Each row is where one point has got to under a steady rotation. How many steps took it there?
The counts run from 0 to 167.
[ -6 -14 -40  -6 -20 -10  -9  12   1  -2  18   5 -10  -7  25   1 -11 -15
   9  23 -22  -3  -2   9  -5   5  -2  -5  -5  -1  -7  15] => 115
[  0   5 -21  -5 -15 -15 -21   9  21  -5  14   2 -21   4  22  -7 -12  -8
  10  13 -19   4  -5  -1 -19  19 -12   9 -22   2  -5  17] => 107
[  1  18 -24  -5   6 -28  -4  -3   6   0   9   6 -20   4  24 -17 -25 -19
 -16  10 -13  -9  -5   2  22  10 -10  12  -6   6  -3   4] => 135
[  7   6 -17  -6 -22 -10 -18   3   3   6  12  -8 -30  -3  28 -11 -19  -6
  -8  19 -16 -12  11   5  11  24   1   1 -12  -2   0   7] => 119
[  1  -4  -6  14  -5 -11  -8   4  16 -10  30  -4 -23 -17   7   2   0 -13
   4   4 -22   8 -13  13 -17   3 -21   9 -11   0 -17  30] => 96
[  5 -12 -17  -8  19 -25  -1  16 -13 -24  22   0 -23  -9   4 -22  -6   3
  -5  -5 -11 -13  -6  21   7   8 -14   8  13   7 -15   4] => 155
[ 17  -4  -8   1   5 -25 -19   3  -6 -11  23 -12 -29  -5   0 -12  -2   8
 -12  -8 -12 -19  -8   4  -3  19 -28  13  11  10   4  -1] => 51
[ 19   3  -9  -4  18 -29 -22  -3  -5 -15  10  -7 -13   3   7 -27  -8  -7
  -5  -3  -5 -20 -23   4   7  14 -20  10   4  11 -13  10] => 152
[ 16  -3 -19 -12   2 -23 -20  20 -11 -14  10   2 -15  -1   9 -31 -21   9
   9   8  -5 -18 -17  -4  -4  10   1   5  21   3  -1  10] => 160
[ -3   1  -2  11  -1 -10  -2   6  20 -11  30  -3 -29 -16   6   0  -6  -8
  -2   1 -21  11  -6  14 -14   8 -21  15 -13  -1 -14  27] => 95
[  1  -5 -23  -3   9 -26  -7   2 -15 -10  12   8  -6  -9  12 -23 -22 -21
  -5  11 -13 -13 -20  15  22  -5  -3   0  10   8 -10  15] => 143
[ -8   9 -13  -7  -6 -27 -16   6 -18  -2  19   1 -30 -13  12 -19 -30  -2
 -16   9  -4 -12  -5   1  21   9   3  11  -6   6   3   3] => 32
[ -3 -16 -16   3   5 -22  -9   3 -25 -12  26   0 -22 -19  -1 -14 -10  -8
 -12   0 -19 -14 -11  18  14  -2 -18   0  11  13  -3   8] => 42
[ -8  -9  -5   0 -18   1  -7  10  -1  -6  18   1 -26 -18  12 -16 -23 -10
   5  18 -29   6   4  16 -10   9  -1  -1 -10   1  -5  29] => 102
[ 13   2 -19   6  19 -23 -10   2   1 -12  17   5 -22   6  12 -16 -15 -12
 -10   3 -13 -17 -30  -5   3   4 -20  12   9  18  -1  10] => 150
[ 19  -5  -4   6  15 -10  -4  13  -6 -11  15 -12 -38  -2   8 -15  -9   2
  -9   3 -16 -16  -6  -8  -6  21 -20   7  24   8  -5  14] => 164
[ -2   1 -29 -13 -10 -31  -9   1  -6  -2  13  -4 -11 -10  23 -11  -8 -13
  -5  14  -7  -8   9  23  25  11  -2   2  -8  -8 -18   4] => 127
[  9   2 -33   4  -7 -23 -17  -8   9   3  13 -10 -13   1  28   7   4 -24
  -5  17 -14 -12  -8   6  11   9 -18   0  -8   4 -14   9] => 124
[ 11  -9 -29  -5   8 -35 -12  13  -1 -17  21   0 -18  -1   2  -7   1   6
  -1  -9 -12 -11  -8   5  -8  10 -28  15  16   5  -4  -3] => 53
[ -8  -9 -16  -5  10 -32  -6   1 -24 -14  21   2 -21 -17   0 -20 -13 -11
 -11  -2 -17  -7  -5  21  14   5 -18   6   7  12  -7   6] => 41
[  9   1 -21   3   7 -30 -17  -4  -1  -8  26  -3 -22 -12  17  -1   1  -3
 -18   0  -2 -20 -17  16  26   4 -11  10  -7   6 -13   2] => 139
[ 17  -1  -3   4   5 -21 -17   0 -10  -9  17 -12 -32  -2   2 -20 -11  -1
 -14  -3 -18 -21  -5   2   0  19 -28  11  16  13   6   4] => 50
[ 22  10   5  15  -7 -10  -3   8  13   2  19 -14 -35 -19   8  -2 -15   0
  -8   7  -8  -4  -3  -2  -2   7  -9  18  25 -14   2  25] => 77
[ -2   3 -17  -4  -9 -30 -22  -4 -24   4  12  -2 -13 -15  14 -17 -23 -15
  -8  20  -5 -11 -16   2  21  -1   3   0   3   5  -3  15] => 30
[ 15 -11 -15  -8 -10 -19  -8  20 -12 -11  18  -5 -24 -13   2 -19 -16  13
  -2   3 -11 -16   7   8   1  12  -6   9  30  -8   7   4] => 59
[ -1 -11  -3   6 -21   7 -11   8   1  -3  23  -4 -33 -18  16 -11 -20  -8
   1  17 -29  -1  -2  11 -10  13   0  -1 -10   5   0  28] => 103
[ -3  -4 -21   5 -15  -8  -9   4 -14   8  18  -9 -32 -17  24   2 -10  -7
  -9  26 -13 -13   1   1  15   9   8 -11   0   1 -10  16] => 16
[ -5  13 -36  -2 -12 -24 -14   9   2   6  16   3 -27  -2  29   2 -17  -4
  -4  21  -4  -5  -9 -17   7  10   5   6  -7   0  -5   5] => 19
[ -4  17 -17   4   3 -25 -12 -11  -4   6   7 -10 -27  -3  23  -6 -12 -24
 -15  18 -12  -4  -3  -4  15  16 -15   1  -4   7 -18  13] => 22
[  6 -21 -20   0  15 -17   2  15 -16 -22  26   2 -24 -12   4 -16  -5   0
  -5  -1 -15 -15 -13  16   3   2 -14   3  19   9 -13   9] => 156
[ -7  -1 -27   1  -5 -28 -16  -3 -21   2  14   2  -9 -16  14  -9 -18 -22
  -5  20  -9  -9 -21   2  20  -5  -4  -4   5   6  -9  14] => 29
[ -5 -17 -27   0  -9  -3  -3  22   1 -14  25   5 -23 -14  21  -3  -5  -2
  10  19 -20  -1  -6  12 -10   7   2  -5  -7   0 -20  22] => 0
[ -3   7 -19 -10   6 -45 -22  -2 -12 -14  16  -3 -12  -6   2 -22 -10  -8
  -5  -4  -5  -7 -10   9  12  11 -21  13  -3   6 -10   0] => 39
[ 18 -10 -15  11   1 -20   4  12   1  -8  22 -12 -20 -20   1   2   2  -3
  -2   3 -13  -6   1  14  -3   4 -22   8  36 -14 -11  18] => 69
[  4   2 -32  -4  -9 -27 -23   4   0  -5  10 -11 -13  -5  26   2   8  -8
   9  20  -4  -6  -6   3   1  14  -5  -4 -13  -4 -29  15] => 11
